[[154 157 103 137 137]
 [155 157 131 125 130]
 [142 109 131 156 146]] => 130

[[102 115 145 132]
 [138 147 105 130]] => 132

[[133 142 103 135 117 121]
 [128 130 137 121 122 126]] => 121

[[138 121 119 108 134]
 [143 117 114 104 135]] => 134

[[109 111 123 105 110 127]
 [147 135 121 121 124 136]
 [114 146 121 149 121 127]] => 136

[[120 138 139 125 127]
 [105 137 138 130 125]] => 127

[[128 128 126 130 129]
 [127 120 137 101 125]
 [122 121 125 118 123]] => 125

[[114 130 127 119 124]
 [122 129 128 124 126]
 [107 131 126 114 121]] => 126
---
[[102 147 123 132 137 115]
 [151 112 133 125 123 143]
 [108 146 124 130 135 118]] --> 132

[[118 124 127 126 113]
 [148 129 129 105 142]
 [124 130 112 137 111]] --> 127

[[135 136 110 117 128 113 123]
 [133 155 131 153 128 125 110]
 [136 132 151 148 124 125 130]] --> 128

[[146 149 145 150 154 150 131]
 [135 122 130 154 140 129 124]
 [146 107 135 140 112 123 143]] --> 154

[[133 125 128 124 121 114 134]
 [130 152 122 136 127 114 145]
 [122 123 116 135 133 137 124]] --> 121

[[129 140 147 156 111]
 [128 122 131 122 118]
 [117 140 122 152 110]] --> 147

[[117 119 147 151 126 122]
 [131 135 132 145 143 133]
 [134 121 144 121 130 137]] --> 151

[[116 132 122 108 114 133 125]
 [ 98 132 116 106 113 119 129]
 [137 137 136 142 119 136 134]] --> 114

[[127 114 125 131]
 [125 130 126 131]
 [134 127 150 128]] --> 114

[[102 111 122 127 100 123]
 [155 154 108 137 117 102]
 [116 145 128 107 151 132]] --> 127
---
[[141 136 117 126 126 123 110]
 [113 146 126 133 108 132 127]
 [137 130 127 133 152 130 119]] 152

[[124 119 141 134 137 115 134]
 [128 121 146 136 137 119 132]
 [125 125 144 142 132 104 134]] 132

[[152 128 119 104 136]
 [126 124 123 145 120]
 [137 125 126 145 148]] 126

[[133 123 117 116 110]
 [152 126 130 118 133]
 [122 120 124 106 131]] 124

[[147 134 132 121 131]
 [150 133 133 121 132]
 [154 135 133 130 130]] 133

[[110 111 155 103]
 [109 106 156 102]
 [106 107 157 105]] 107
---
[127 142  99 138] out 127

[149 133 110 126 113] out 126

[[134 143 112 156 117]
 [133 135 125 137 123]] out 137

[[137 115 123 113 138 143 158]
 [137 124 122 127 129 132 147]
 [135 124 125 132 132 131 149]] out 147

[[132 124 142 137 128 116 116]
 [103 133 117 133 125 139 130]
 [144 141 125 120 124 120 137]] out 141

[127 130 106 111 143 155] out 130

[150 125 146 119 128 152] out 146

[[146 140 105 152 142]
 [147 140 131 155 125]
 [125 153 103 115 113]] out 152
---
[155 125 130 131 124 148] result: 155, 124
[130 137 118 130 117 132 151] result: 151, 117
[123 114 158 109 100 106] result: 158, 100
[134 157 133 122 129 130  98] result: 157, 98
[126 123 139 111 125 149] result: 149, 111
[138 104 144 155] result: 155, 104
[135 115 127 102 136 116] result: 136, 102
---
[[143 151 123 139 147 156 126]
 [131 136 121 149 137 135 122]]: 135

[145 123 152 131 133]: 131

[131 128 116 141 150 130 124]: 130

[104 128 128 129 126 127]: 126

[[127 131 127 122]
 [118 116 137 158]
 [125 129 134 128]]: 134

[141 134 153 128 127]: 128

[[158  98 132  99 143]
 [113 121 149 147 136]
 [156 116 124 148 134]]: 148
---
124  129  133  136  125  149
123  135  120  113  133  145
130  133  118  104  134  139
value 104

123  143  151  121  129  123  109
129  117  124  127  132  129  131
127  136  125  125  126  127  123
value 126

132  138  155  100  142
127  126  126  133  126
127  122  108  145  120
value 108

152  132  135  133  103  155  130
142  135  121  138  120  149  148
128  144  144  156  116  129  110
value 116

135  134  137  121  151  149  130
114  124  149  148  150  113  113
144  127  148  130  131  120  144
value 131

120  150  117  111  142  119  139
114  139  121  118  129  108  126
115  140  120  117  131  108  128
value 131

130  124  128  131  129  131  134
118  125  140  152  121  123  133
141  132  119  119  131  121  122
value 131

116  111  135  125  118
133  109  124  145  111
115  117  149  110  116
value 149

119  104  149  136  121
129  125  127  127  100
144  142  111  121  112
value 111

152  140  113  124  126  120
150  139  113  126  122  115
135  130  130  148  131  118
value 148
---
[135 127 110 155 119 124 108] | 119

[[134 135 136 121 105 135]
 [129 102 120 122 106 108]] | 122

[[136 114 129 132 120]
 [124 127 126 123 139]
 [149 107 126 121 138]] | 126

[[135 136 112 119 140]
 [105 111 131 113 127]] | 131

[111 137 120 144 123 113 152] | 123

[104 131 120 120 132 150] | 120

[[129 128 128 128]
 [106 133 121 134]
 [128 128 126 128]] | 128

[132 119 154 128 118 119] | 128
---
[[115 141 121 140 122 126]
 [142 107 119 117 128 116]
 [141 116 127 130 134 128]] -> 127

[[105 119 113 118 126]
 [132 118 119 106 104]
 [148 142 115 128 109]] -> 115

[[134 106 133 121]
 [119 127 137 144]
 [105 119 142 128]] -> 142

[[106 140 148 123 103]
 [108 139 145 126 105]
 [112 135 142 129 111]] -> 142

[[133 132 132 122 130]
 [121 141 137  98 143]
 [133 146 141 118 133]] -> 141

[[110 120 135 122 116]
 [129 106 126 119 121]
 [129 122 122 118 115]] -> 122

[[124 126 129 126 123 132 137]
 [128 127 123 131 128 123 125]
 [151 127 126 128 126 123 127]] -> 126

[[121 113 154 138 131 130 133]
 [111 124 118 139 155 130 143]
 [122 134 124 137 113 112 129]] -> 124

[[145 109 123 137]
 [155 122 128 138]
 [116 134 129 122]] -> 129
---
[[132 138 112 127 119 124 119 131 132 133 124]
 [124 117 120 124 131 112 135 122 117 121 119]
 [144 118 131 116 102 122 125 142 127 129 119]
 [138 122 129 126 114 141 114 142 145 128 145]
 [152 136 141 116 106 139 101 153 128 137 144]
 [126 125 123 129 133 121 135 129 124 121 128]
 [118 143 119 130 132 130 129 119 125 128 128]] gives 132

[[122 106 125 146 142 112 143]
 [136 146 127 113 113 137 112]
 [140 151 138 107 114 135 120]
 [138 147 122 117 109 135 112]
 [132 130 127 121 126 128 123]
 [127 125 121 132 126 131 124]
 [121 109 123 137 142 112 143]
 [131 126 138 120 135 111 145]] gives 122

[[127 125 124 126 122 132 120 127 123 124 130 123 130]
 [130 130 127 127 124 123 124 131 116 127 126 130 125]
 [127 123 124 127 135 121 147 127 149 124 128 131 126]
 [127 130 134 124 143 132 134 125 127 138 131 126 126]
 [129 130 127 122 127 111 142 130 130 127 138 135 127]
 [129 129 125 131 127 131 124 126 122 126 138 130 125]
 [127 129 129 131 118 129 121 127 124 126 139 123 124]
 [126 130 126 127 126 126 130 126 117 126 134 128 130]
 [128 129 127 133 128 135 117 127 156 123 125 127 129]
 [127 129 130 127 124 131 131 129 123 131 130 125 125]] gives 127

[[118 110 148 115 104 133 133 125]
 [145 103 154 131 110 141 123 126]
 [132 110 154 108 126 113 111 148]
 [108 155 120 116 121 102 138 153]
 [133 140 134 108 138 128 151 135]
 [151 136 117 118 114 101 149 151]] gives 118

[[126 126 124 124 129 126 126 128 126 126 123 127 124 126]
 [122 124 123 123 138 121 135 139 122 121 120 136 119 137]
 [138 134 132 131 128 136 127 124 135 139 133 126 136 122]
 [111 111 109 108 150 108 144 148 109 111 107 146 106 139]
 [127 127 131 132 124 129 129 126 128 128 133 127 132 130]
 [121 121 119 119 144 119 141 142 120 120 118 143 118 140]
 [132 133 134 135 120 134 122 121 133 132 135 122 135 125]
 [146 148 150 152 106 150 110 108 150 146 151 111 152 120]] gives 126
